Each cloud below is a set of points, in no order, taken from a shape made of curves that can fork, meet and close up, bent smoothly into 9 dimensions.
How many separate pieces and how many holes does the shape behind each cloud have?
In the rows, zero is written as 128.

F (71 x 9):
[[132  97  75 135 167  92  95 147 115]
 [171 184 159  68 117 125 142 132 158]
 [168 163 174  80 130 122 153 101 151]
 [144 115 151 131 173 103 140  67 127]
 [134 100 124 143 179  96 125  84 117]
 [161 144 172  99 147 115 152  80 143]
 [170 183 138  73 119 120 127 148 158]
 [135 102 127 142 178  96 126  82 118]
 [163 150 173  93 142 117 153  86 146]
 [171 175 170  71 121 125 150 116 155]
 [132  96 111 144 178  93 117  98 115]
 [171 172 172  73 123 125 151 111 154]
 [155 141  75 103 141 100  89 181 143]
 [166 157 174  86 136 120 153  93 149]
 [139 110  64 122 156  94  86 173 125]
 [169 167 173  77 127 123 152 105 152]
 [171 180 165  69 118 126 147 123 157]
 [149 124 161 122 166 107 146  67 133]
 [162 159  93  91 133 106  98 174 152]
 [167 161 174  82 132 121 153  98 150]
 [133  99  71 133 164  92  92 154 117]
 [155 134 167 111 157 111 150  72 138]
 [141 114  64 120 154  94  85 175 127]
 [165 154 173  89 138 119 153  90 147]
 [148 121 157 126 169 105 144  66 131]
 [163 162  96  89 131 107 100 173 152]
 [154 131 166 114 159 110 149  70 136]
 [142 112 148 134 174 101 138  68 126]
 [168 178 125  77 122 116 119 156 158]
 [170 184 143  71 118 121 131 144 158]
 [143 117  64 117 152  95  85 178 130]
 [130  94  91 142 174  92 105 124 113]
 [131  95 107 144 178  93 115 102 114]
 [167 176 119  79 124 114 115 159 157]
 [170 168 173  75 125 124 152 108 154]
 [157 137 169 107 154 112 151  74 140]
 [166 170 109  83 127 111 109 165 155]
 [171 185 155  69 117 124 139 135 158]
 [146 123  65 113 149  96  86 180 133]
 [162 148 172  95 144 117 152  84 145]
 [171 183 161  68 116 125 144 129 157]
 [148 127  66 111 147  97  86 181 135]
 [138 106 137 139 178  98 132  75 121]
 [159 141 171 104 151 114 152  77 141]
 [130  95  79 137 169  91  98 141 114]
 [157 146  79  99 138 102  91 180 146]
 [133  98 117 144 179  95 121  91 116]
 [171 185 148  70 117 122 135 140 159]
 [171 178 169  70 119 125 149 118 156]
 [169 180 128  75 122 117 121 154 158]
 [137 107  65 126 158  93  87 168 122]
 [133 101  68 130 162  92  91 159 118]
 [130  94  96 142 175  92 108 117 113]
 [140 109 143 137 176 100 135  71 124]
 [158 150  83  97 137 103  92 179 148]
 [167 173 114  81 125 113 111 163 156]
 [130  94  83 139 170  91 101 134 113]
 [171 185 152  69 117 123 137 137 159]
 [145 117 153 129 171 103 141  66 128]
 [137 103 132 141 178  97 129  78 120]
 [152 127 163 119 164 108 147  68 134]
 [135 104  67 128 160  93  89 163 119]
 [171 182 163  68 117 125 145 126 157]
 [165 167 103  85 129 109 104 169 154]
 [169 182 134  74 120 119 125 150 158]
 [160 154  87  94 135 104  95 177 150]
 [130  94 100 143 176  92 111 110 114]
 [130  94  86 140 172  92 103 129 113]
 [171 179 167  69 119 125 148 120 156]
 [152 134  71 106 143  98  87 182 140]
 [150 132  69 108 145  98  87 182 138]]
pieces | 1
holes | 1

M (61 x 9):
[[137 113 101 200 158 147 149 143 138]
 [115 129 133  78 116 120 123 114 125]
 [108 128 135  64 119 121 122 108 122]
 [118 103  96 177 161 134 123 113 119]
 [141 109 112 187 144 140 136 134 130]
 [125 106  98 187 161 139 133 125 126]
 [139 152 158  76  82 110 111 120 118]
 [131 146 149  78  96 116 119 124 123]
 [108 130 141  55 116 120 121 106 121]
 [132 148 150  79  94 116 118 125 123]
 [127 142 145  78 102 117 120 121 124]
 [126 104 104 179 151 130 119 114 118]
 [107 123 127  74 124 122 123 109 123]
 [145 151 156  91  82 112 113 126 121]
 [128 107 102 185 155 137 130 125 125]
 [128 105 105 181 150 131 121 116 119]
 [ 93 119 136  38 130 125 125 100 121]
 [117 103  94 178 164 137 127 118 121]
 [ 98 122 139  42 125 124 124 101 120]
 [107 123 128  71 124 122 123 108 123]
 [120 104  96 180 162 138 129 121 123]
 [139 109 112 184 144 138 132 131 128]
 [140 109 113 185 143 139 133 132 129]
 [135 151 155  76  88 114 114 125 120]
 [129 106 104 182 151 132 123 119 120]
 [107 125 131  68 122 122 123 108 123]
 [128 106 102 185 156 138 131 125 125]
 [132 107 105 185 152 137 131 127 125]
 [145 150 155  94  84 113 113 127 122]
 [102 126 140  46 121 123 122 102 120]
 [143 151 157  86  81 111 111 123 120]
 [123 103 100 177 155 131 120 113 117]
 [136 107 109 184 147 138 130 128 126]
 [132 147 148  80  95 117 119 125 124]
 [129 106 103 184 154 136 128 123 123]
 [141 147 151  93  91 115 117 128 125]
 [140 111 107 194 150 144 143 140 135]
 [124 108  94 192 168 141 140 130 130]
 [129 113  95 198 167 145 148 140 136]
 [105 128 141  50 118 122 121 104 120]
 [124 104  99 182 159 139 130 124 124]
 [133 146 148  83  96 116 119 125 124]
 [137 152 158  75  83 111 112 122 119]
 [126 111  94 195 168 144 144 135 133]
 [123 138 141  78 107 117 121 118 125]
 [129 144 146  78  99 116 119 122 124]
 [107 122 127  75 124 122 124 110 124]
 [141 110 111 189 146 142 138 136 132]
 [117 103  94 177 163 136 125 115 120]
 [140 152 158  79  81 109 111 121 118]
 [133 149 152  78  91 115 117 126 122]
 [126 106 101 184 157 138 131 125 125]
 [124 107  96 188 164 140 135 127 127]
 [136 146 149  88  94 116 118 127 125]
 [137 152 157  75  85 112 113 123 119]
 [108 129 138  60 117 120 122 107 121]
 [134 113  97 201 163 146 151 144 138]
 [110 125 130  76 121 121 123 112 124]
 [143 148 153  95  88 115 116 128 125]
 [139 112 105 197 154 146 146 142 136]
 [119 133 137  77 112 119 122 116 125]]
pieces | 2
holes | 3

P (66 x 9):
[[121  92 109 123 125 131 147 133 148]
 [155  86 149 134  86 159 112 218 102]
 [132 103 111 117 126 129 140 136 142]
 [157  95 151 127  87 158 110 212 100]
 [121 161 123  84 159  95 144  67 142]
 [126 169 161  58 149 110 133  75 131]
 [146  82 135 148  94 153 116 217 105]
 [154 106 137 134 100 149 111 204 102]
 [132 102 111 119 126 130 141 137 142]
 [145  85 132 150  97 150 116 215 106]
 [104  84  78 146 140 124 156 125 159]
 [125 154 108  96 157  98 144  75 145]
 [156 103 146 127  93 154 111 206 101]
 [129 172 173  51 146 116 127  80 129]
 [129 159  95 110 160 101 137  79 146]
 [151 106 129 143 105 145 112 205 104]
 [107  84  86 141 135 128 154 128 157]
 [146  92 127 152 103 146 115 212 105]
 [130 172 172  50 146 116 127  79 128]
 [157 100 149 125  90 155 111 209 101]
 [106  84  83 143 138 126 155 127 158]
 [121 164 133  76 157  98 142  67 139]
 [146  88 129 152 100 148 115 213 106]
 [127 169 166  55 148 111 131  77 130]
 [106  78  98 137 127 132 155 131 156]
 [150  82 142 143  89 156 115 218 104]
 [129 154 105  99 155 102 141  80 145]
 [129 100 111 118 126 129 143 135 144]
 [130 100 110 120 126 130 142 138 143]
 [124 167 149  67 153 104 137  72 135]
 [157  89 150 132  85 159 111 217 101]
 [149  82 140 146  91 155 116 218 105]
 [153  84 146 138  87 158 113 219 103]
 [155 105 140 130  97 151 111 205 101]
 [106  77  99 137 126 133 155 132 156]
 [122 165 141  72 156 100 140  69 137]
 [124 167  86 123 167  92 135  69 148]
 [107  81  94 138 130 130 154 131 155]
 [153 107 134 139 103 147 111 204 103]
 [130 156  99 105 158 102 137  81 146]
 [148  98 126 151 105 145 114 209 105]
 [124 155 109  95 158  97 145  73 145]
 [122 156 112  93 158  95 145  70 144]
 [107  78 104 133 125 134 154 132 154]
 [107  82  92 138 131 129 154 130 155]
 [121 158 114  91 159  95 145  68 144]
 [157  93 151 129  85 159 110 215 100]
 [105  77 102 135 125 133 155 132 155]
 [125 168 157  62 151 106 134  74 132]
 [121 162 127  81 158  96 143  67 140]
 [126 164  90 118 164  95 135  73 147]
 [149 102 126 149 106 144 112 208 105]
 [127 154 106  98 156 100 143  78 145]
 [110  81 105 131 125 133 153 132 153]
 [113  85 107 128 124 132 151 132 151]
 [133 104 112 118 126 129 141 136 142]
 [128 170 169  53 147 113 129  78 129]
 [128 161  93 112 161  99 136  77 147]
 [130 154 103 100 155 103 140  81 145]
 [128 171 171  52 147 114 128  79 128]
 [158  98 150 126  89 157 111 211 100]
 [151 105 128 146 105 145 112 206 104]
 [128 170 172  51 146 115 128  79 128]
 [121 160 119  86 159  94 145  67 143]
 [124  95 110 121 125 130 145 134 146]
 [130 154 101 102 155 103 138  82 146]]
pieces | 3
holes | 1
